Families of rows that turns and mirrors carry onto each other, the same ones carrying the whole set onto itself: the rest of each named row's family, in list order:
5 families of 6 rows:
zul: [-24   1  18   6 -37 -11 -16   2  -6   3  -5   4  22   5  18  12  15 -11
  14  -5 -42   8]
zavu: [ -8   4  -6  -8 -55   0 -27  18 -14   7   1  -9   9   2  20 -11  11  -1
  -1  -2 -27   1]
Nera: [-15  13 -30  -7 -44  15  -1  14  -5  -1  -4  -4  13  -7  15 -22   1 -11
  -2  -3 -16   9]
manad: [  5 -21  12  26  35  -6  13 -24 -18   1  15 -15  -7  16   8  19 -19   6
  18  -7  27 -19]
vati: [-12   7 -47 -32 -24 -16  19  -4 -15  23  -4 -18 -12  19  10  -6  -9   0
  -5   7  13   3]
Lopa: [ -1 -25  31  38  15  -6   3 -12  -9 -14   4  12  -3   5  19  18 -10  -2
  24 -15   7 -15]
guke: [-21   3 -29 -23 -47 -16  10  11  -6   8 -12  10  -5   7  24 -11  -1  -9
   1  -2 -10   6]
Sasin: [-14  10 -25 -18  -7 -11   1 -18 -28  37  16 -50  12  27  -2   9  -3   4
   2  14  -5   5]
Pud: [ -2   5  -4   6  25 -14  12 -31 -17  26  11 -50   4  26 -10  36  -3   4
   0   6  11 -10]
rige: [-10 -14 -29 -14 -13  -4  -5  -8 -40  22  25 -22   4  19  19 -23 -19   3
  21  11   5   3]
bepi: [ -4  -2  29  30  24 -14   9 -26   1   3  -3 -23   5  15  -5  49   6   1
   4 -11   2 -14]
verez: [  0   5  16  39   4  12  13  -2  18 -26 -17   5   2 -11   6  24   3 -10
  -5 -22   7 -15]
savin: [-13   7   3  21 -31  13   1  14  11 -21 -16  17  10 -15  17  -1   7 -15
   0 -16 -16  -1]
laz: [-14  -6  37  31  -5 -14  -3  -9   4  -7 -11   5  15   7  10  37  16  -9
  10 -16 -23  -5]
vol: [  9  11  -3  28  28  12  24 -17   8  -9  -6 -24  -4  -1  -8  24  -8  -1
 -10 -14  29 -20]
Rolar: [  1 -15 -17   1  21  -5   9 -22 -35  21  25 -33  -6  23   8  -1 -24   8
  17   7  27 -10]
nem: [ -2  -1  27  20 -34  -2 -24  14   4 -14 -11   8   6  -4  19  13  16  -2
  -1 -16 -23 -11]
vuzol: [-19  -5   2   1 -38 -19  10  11  12 -14 -24  32  -7   2  24   8   5 -10
   5 -14 -12  -1]
fifaf: [ -1   4 -32 -15  10 -19  31 -17  -8  18  -4 -26 -20  22  -2  15 -14   4
  -9   2  34 -12]
tisis: [  7  16 -36   1  16  12  22 -14  -9  12   6 -43  -3   9  -8   4 -12   1
 -11   0  29 -11]
tam: [ 15  10 -20  -8   6  -1  -4 -13 -22  26  13 -56  -7  21  -7  13  -3  12
 -12   4  22 -17]
gasa: [  0  12 -29 -22 -31  -1 -18   2 -27  28  13 -42   3  14   8 -12   1   5
  -6   9  -3  -2]
dapo: [ -8  -7  15  21  -2 -19  23  -4  17 -17 -27  22 -14   3  11  32   3  -7
  -1 -21   9 -14]
Tazek: [ 18   3  12  22  23  -3   1 -17  -4   5   3 -39 -11  14  -8  36   2  10
  -9  -9  25 -27]
tase: [ 12  -3  37  36   4  -3  -9  -4   8 -11 -10  -7  -3   2   5  38  11   3
  -4 -21   3 -24]
sozef: [-17 -18  -7  -4 -33  -3 -11   6 -31   5  15   7   8   7  31 -24 -11  -5
  26   2 -17   6]
banem: [  1  -2  -2  12  21 -21  34 -18   7  -2 -17  -6 -22  14  -3  37  -7   0
  -6 -13  33 -20]
Tig: [-13 -25  22  23 -18  -5 -10   4 -13 -13   3  24   6   1  32  -2  -6  -4
  28 -10 -16  -4]
Bub: [ -7  19 -49 -16 -21  16   7   1 -17  16   6 -35   6   5   2 -18 -10  -5
  -8   6   6   4]
lisuv: [-23   7 -15 -17 -37 -10 -12  -3 -23  26   8 -23  21  16  14  -3   6  -5
  10  11 -31  12]

The rest of the family of bepi: zul, Sasin, Pud, laz, lisuv
The rest of the family of vuzol: vati, guke, fifaf, dapo, banem
The rest of the family of rige: manad, Lopa, Rolar, sozef, Tig

